In the rows, 128 means zero.
One turn moves every row onto another: examples first, then more rows asked:
q_882: [123 178 155 140 114 133 135 114 143 143 141 146  86 105 112 120  84 116
 116 146 117 160 142 116 124 134 120 118 112 135 159 119 140]
q_137: [135 147 154 115 111 141 110 117 138 137 147 173 103 101 100 111 116 162
 131 123 109 150 149 133 147 137 121 134 118 119 145 146 137]
q_195: [148 150 156 133 121 143 129 125 131 135 152 166  91  89 115 121 118 100
 117 131 150 115 125 133 125 139 126 119 111 105 120 126 131]
q_436: [153 150 162 141 118 149 139 128 142 132 132 149  92  91 107 104 138 103
 123 130 153 106 132 114 138 126 121 123 108 116 124 130 132]
q_991: [130 136 157 125 109 133 132 115 145 130 139 146  99  87 114 107 138 148
 125 154 130 152 126 118 133 167 123 125 125 130 172 127 140]
q_796: [143 168 146 117 127 142 124 111 133 137 133 142  80 118  97 128  95 140
 120 121  98 123 143 103 129 139 131 117 115 121 128 124 133]
q_138: [133 151 159 126 112 129 147 115 152 134 136 184 112  96 118 110 125 109
 129 107 151 140 138 113 129 144 103 130 110 119 140 118 146]
q_990: [134 145 166 137  81 132 130 110 143 131 152 149  80 101  99 113 145 150
 128 126 119 141 127 132 143 108 108 118 112 119 160 128 135]
q_105: [137 129 146 123 123 137 128 112 131 124 162 149  83  73 119 149 114 138
 114 128 120 158 118 107 145 116 129 119 101 120 152 115 128]
q_183: [134 144 169 118 107 121 127 124 131 133 141 123  88  90 117 128 152 134
 103 150 146 134 136 123 141 149 132 112 122 123 127 139 145]
q_937: [129 142 171 141  84 127 123 115 146 138 157 162  81 103 112 125 124 133
 127 138 107 136 137 129 128 132 112 127 106 116 174 121 143]
q_838: [132 163 144 133 125 147 128 117 150 125 141 135  93 106 149 125 124 117
 110 122 109 113 128 106 119 127 128 112 128 114 121 126 127]
q_880: [145 153 162 117 110 143 119 115 152 136 127 155 101 110  91  98 137 154
 128 131 108 142 153 113 153 126 127 132 119 126 130 151 138]
q_64: [145 162 138 111 122 130 112 119 140 138 149 157 100 114 134 117 120 113
  97 145 126 148 123 125 146 159 118 122 119 119 149 150 139]
q_355: [123 128 151 117 117 135 126 121 140 131 156 153  91  82 127 144 125 131
 105 124 136 171 144 100 151 108 120 135 100 125 142 126 135]
q_630: [153 160 141 115 117 141 133 115 143 138 135 153  90 112 101 109 120 107
 108 116 158 123 115 110 125 136 117 105 107 115 131 123 132]
q_743: [125 156 155 136 123 141 131 110 143 133 141 159  99  95 159 133 117 115
 126 118 103 122 136 116 123 136 119 120 130 108 143 121 141]
q_798: [143 131 161 130 127 135 135 114 136 129 150 140  74  82 113 153 126 113
 115 138 112 143 126  89 151 122 135 126  99 126 146 114 140]
q_457: [147 152 165 121 116 141 114 128 141 140 136 144  85 118  89 119 129 131
 115 139 105 119 154 109 150 140 135 133 111 127 124 148 144]
q_101: [144 136 148 116 124 145 131 107 144 141 137 147  73  95 103 131 132 111
 109 145 116 169 122  84 151 116 131 129 107 128 151 121 137]
q_118: [100 154 154 129 116 146 143 114 152 128 123 153  86 105 135 137 120 131
 120 138 133 145 145 105 110 144 122 137 133 127 147 108 143]
q_297: [142 170 155 120 122 133 137 109 129 136 122 153  92 111  90 117 125 138
 132 124  90 133 143 100 145 128 123 119 123 123 112 120 136]
q_425: [126 155 150 138 122 149 146 101 138 126 135 159  95  90 140 119 135 129
 141 107 103 127 122 117 142 127 108 121 140 114 150 120 140]
q_573: [126 163 161 124 117 130 138 111 136 130 127 164 107  99 110 119 118 154
 137 106 102 141 163 109 144 124 111 129 120 123 121 124 141]
q_846: [113 164 146 114 117 149 132 108 142 132 121 140  76 110 127 138 122 133
 106 140 140 146 129 113 109 129 133 114 140 119 127 117 135]
q_500: [135 129 145 118 124 148 124 117 144 133 152 137  70  94 114 143 114 122
 100 129 133 155 133  90 147 116 127 132  96 128 160 125 134]
q_896: [140 153 167 132  82 126 125 113 158 128 152 138  77 114  98 113 149 135
 108 139 118 138 130 124 130 108 125 114 115 122 128 134 129]
q_539: [128 160 154 121 122 138 125 113 141 131 139 152  96 105 116 130  88 156
 125 105 109 131 163 113 128 136 121 128 112 120 138 127 137]
q_324: [137 147 156 118 116 138 105 130 126 141 156 162  88 110  99 131 108 139
 118 132 106 127 150 128 144 152 130 134 108 118 137 143 143]
q_936: [102 154 150 135 112 145 147 127 123 132 115 154  91  99 125 130 140 137
 132 134 128 139 134  99 133 131 104 132 127 129 150 102 143]
q_31: [115 163 141 119 113 148 137 120 115 135 114 139  80 103 117 131 142 139
 119 136 136 139 119 108 132 118 115 108 134 119 131 109 136]
q_853: [132 136 154 115 117 132 132 110 141 138 143 165  92  85 116 132 142 118
 112 139 118 184 133  95 154 107 123 131 110 126 134 121 137]
q_412: [138 154 151 118 116 135 132 114 158 134 143 165 101 105 122 119 105 109
 108 109 163 132 137 116 113 145 117 120 106 112 136 127 139]
q_558: [125 185 154 135 114 126 140 118 136 138 144 139  83 109 100 118 107 112
 106 150 119 162 135 119 130 121 126 112 119 137 119 123 135]
q_526: [142 162 139 118 121 128 126 130 131 129 150 146  97 115 119 114 147 113
  96 139 129 136 122 118 163 148 111 126 120 130 126 151 138]
q_472: [140 132 155 120 118 135 130 103 156 122 145 149  97  72 127 133 127 143
 117 130 123 173 130  99 143 102 132 118 107 124 142 123 126]
q_637: [147 157 148 125 114 135 149 116 137 139 126 171 103 104  96  99 142 106
 128 115 146 132 116 105 141 136 102 116 111 121 135 116 138]
q_42: [152 147 159 139 116 155 142 114 160 129 126 166 106  84 111  87 132 119
 137 128 148 128 131 117 133 127 116 129 117 116 145 128 130]
q_767: [135 140 160 125 105 132 130 125 138 130 126 120  96  87 114 108 154 152
 118 147 145 134 133 109 147 144 119 115 118 130 158 136 140]
q_647: [140 155 148 117 119 138 124 108 154 134 137 157 103 105 136 109 124 125
 114 130 134 151 136 123 157 155 106 133 122 124 173 155 148]
q_287: [119 181 160 141 108 128 149 118 130 132 139 134  86  99  99 115 122 130
 118 126 133 157 143 121 152 104 109 115 117 141 125 127 140]
q_402: [145 146 153 132 118 149 131 111 149 133 147 182 104  81 120 105 112 117
 131 128 146 138 126 137 119 141 122 125 119 105 141 125 128]
q_805: [146 136 167 127 121 133 138 106 158 127 135 143  88  81 121 136 139 118
 117 141 114 159 137  83 148 108 138 125 105 129 137 121 138]
q_487: [134 161 139 136 125 153 142 107 145 118 134 137  90 101 129 111 143 130
 124 112 110 119 113 109 138 116 118 112 139 120 128 124 126]
q_802: [128 140 163 118 111 120 128 114 137 132 152 149  91  89 117 130 135 131
 110 157 132 152 130 131 127 172 135 121 130 123 140 131 145]
q_987: [135 149 172 136  86 122 119 119 160 135 160 150  76 116 112 127 127 117
 107 152 107 133 139 122 115 131 130 124 107 119 142 126 136]
q_33: [117 172 161 146 109 136 144 116 137 136 135 141  88  95 110 115  98 134
 128 124 132 156 150 118 145 116 103 122 111 138 167 124 145]
q_741: [139 155 150 124 120 135 136 118 146 125 138 146  98 108 121 106 150 124
 112 122 139 138 136 117 174 143 100 137 122 135 150 155 148]

q_425 -> q_741
q_500 -> q_105
q_882 -> q_937
Now these:
q_796 -> q_324
q_42 -> q_637
q_846 -> q_802

